In the rows, 128 means zero.
Each path below is one point turned by a fixed rotation once a step. After each direction that follows a path, write how fast that rotation turns it, in degrees per step (0 if it stays still).
Each turn is a multiple of 5 degrees from 10 to 175, or 0.
Each row of a path follows its step; steps can be skipped.
Path 1:
step 0: [129 127 138 135 127 145 132 128 123 126 127 125 136 130 121 132 124 121
 133 127 125 122 131 127 124 127 136 112 130 132 119 131 123]
step 1: [129 127 129 127 132 117 134 126 115 129 133 118 134 128 127 120 122 123
 122 117 128 129 134 134 127 119 126 139 118 123 126 133 126]
step 2: [136 135 124 133 123 131 123 123 128 116 125 128 128 131 143 127 136 121
 129 131 122 129 117 121 131 124 128 123 117 132 129 133 122]
step 3: [119 125 128 135 128 130 126 130 127 128 125 142 115 127 117 129 129 126
 134 122 119 128 133 132 124 112 120 131 126 129 124 130 130]
step 4: [133 117 126 123 125 124 125 133 121 132 127 134 131 135 128 125 138 118
 128 132 130 117 128 128 128 137 131 124 115 120 122 117 129]
step 5: [124 140 139 138 133 139 126 129 123 125 122 128 132 129 130 129 127 126
 130 133 132 131 133 129 120 135 120 143 121 136 128 128 134]
step 6: [123 138 125 122 124 122 128 124 141 129 125 124 125 128 121 118 130 114
 120 124 131 123 127 135 122 130 120 120 126 123 135 130 121]
step 7: [134 112 135 136 128 123 123 129 132 119 130 126 119 120 132 127 125 122
 131 134 134 131 132 117 119 129 124 124 128 133 130 132 136]
step 8: [124 132 131 132 125 119 124 134 128 137 129 133 119 126 131 128 122 127
 137 132 123 132 128 134 138 140 123 137 129 116 129 131 118]
step 9: [131 127 128 126 124 135 133 124 144 130 128 127 126 133 136 131 127 134
 123 135 127 117 130 121 120 132 122 128 131 127 111 121 126]
Speeds:
[128 131 126 129 128 129 125 127 125 123 130 126 126 130 129 130 130 126
 132 132 129 130 133 124 129 129 131 127 130 129 129 126 128] -> 140
Path 2:
step 0: [131 123 132 123 129 129 138 129 139 134 135 124 123 125 123 116 115 128
 118 126 131 114 132 128 124 136 126 126 127 133 128 113 130]
step 1: [125 134 135 131 137 135 134 131 123 124 133 116 129 133 125 129 125 121
 119 134 141 127 133 127 125 137 124 120 126 139 126 114 137]
step 2: [127 125 123 136 123 133 131 133 118 113 135 118 129 129 129 128 130 133
 126 137 126 116 134 118 127 127 125 123 115 132 132 114 129]
step 3: [128 134 127 134 126 115 137 125 139 121 134 118 138 131 128 125 131 131
 125 126 120 112 125 127 133 131 123 126 119 135 124 119 129]
step 4: [127 124 124 132 137 126 127 118 140 129 138 121 127 124 121 135 131 115
 127 134 131 114 120 119 134 130 121 120 129 136 126 120 129]
step 5: [127 129 126 130 136 136 139 126 118 127 133 118 125 119 123 135 141 118
 123 130 124 122 119 120 128 133 121 135 119 128 125 120 122]
step 6: [122 133 123 132 121 130 123 122 124 123 135 112 129 130 132 130 133 125
 129 125 125 116 127 129 122 133 115 138 129 119 119 121 117]
step 7: [133 131 123 134 127 126 121 115 124 132 139 121 135 127 138 128 125 125
 127 119 121 121 112 126 119 133 117 122 130 134 132 125 124]
step 8: [124 123 125 130 132 133 118 131 125 136 137 128 127 120 127 125 128 113
 124 120 117 121 121 132 129 130 122 140 128 142 136 119 127]
step 9: [129 131 134 135 131 128 124 138 118 133 137 124 126 125 133 123 131 113
 142 130 126 127 128 131 123 136 115 138 125 131 120 125 132]
Speeds:
[125 129 127 131 134 128 130 128 131 129 129 130 126 126 126 125 127 128
 126 128 127 127 125 129 127 129 130 127 135 130 130 129 130] -> 95
Path 3:
step 0: [126 126 134 128 128 147 125 121 128 115 135 125 135 126 124 129 124 131
 118 128 134 130 124 134 133 128 114 125 115 134 122 122 122]
step 1: [123 137 131 134 124 119 130 147 121 116 122 124 125 130 124 125 133 138
 132 117 121 127 133 125 126 126 135 127 117 122 124 126 130]
step 2: [128 120 129 137 137 140 124 128 141 134 133 125 128 127 140 128 125 128
 139 117 127 129 119 130 135 126 130 130 121 124 135 130 114]
step 3: [126 137 134 130 132 125 139 127 122 125 138 131 132 127 120 124 118 125
 123 126 120 111 129 119 122 117 122 123 122 132 121 138 124]
step 4: [116 117 138 125 125 118 122 128 133 124 129 125 118 130 123 116 128 128
 123 117 126 131 123 131 144 124 132 137 132 123 138 132 130]
step 5: [129 127 134 131 131 130 129 121 113 141 124 129 138 123 134 124 130 119
 137 127 136 120 136 129 137 122 132 112 120 125 129 131 126]
step 6: [126 120 140 123 139 123 130 126 127 130 132 145 126 127 125 134 126 141
 114 121 128 131 125 140 119 128 128 130 127 124 124 134 133]
step 7: [129 133 127 132 129 117 136 130 130 128 121 133 126 138 121 121 121 125
 139 127 141 143 133 127 143 134 123 122 123 134 129 131 127]
step 8: [129 132 134 135 122 129 130 117 119 127 146 124 134 129 133 125 138 135
 130 128 136 130 129 145 117 130 127 132 123 125 132 127 122]
step 9: [128 138 123 119 128 122 134 135 125 131 113 123 126 124 132 127 125 135
 123 120 115 135 120 136 128 131 118 120 122 134 129 141 127]
Speeds:
[128 129 132 127 129 128 130 124 128 129 127 129 129 126 128 126 129 133
 125 130 124 124 127 129 126 128 125 126 128 131 125 123 125] -> 130
[128 126 130 130 125 131 127 125 129 133 127 127 125 132 131 126 127 129
 133 128 129 131 132 126 127 125 126 128 129 127 128 125 127] -> 130
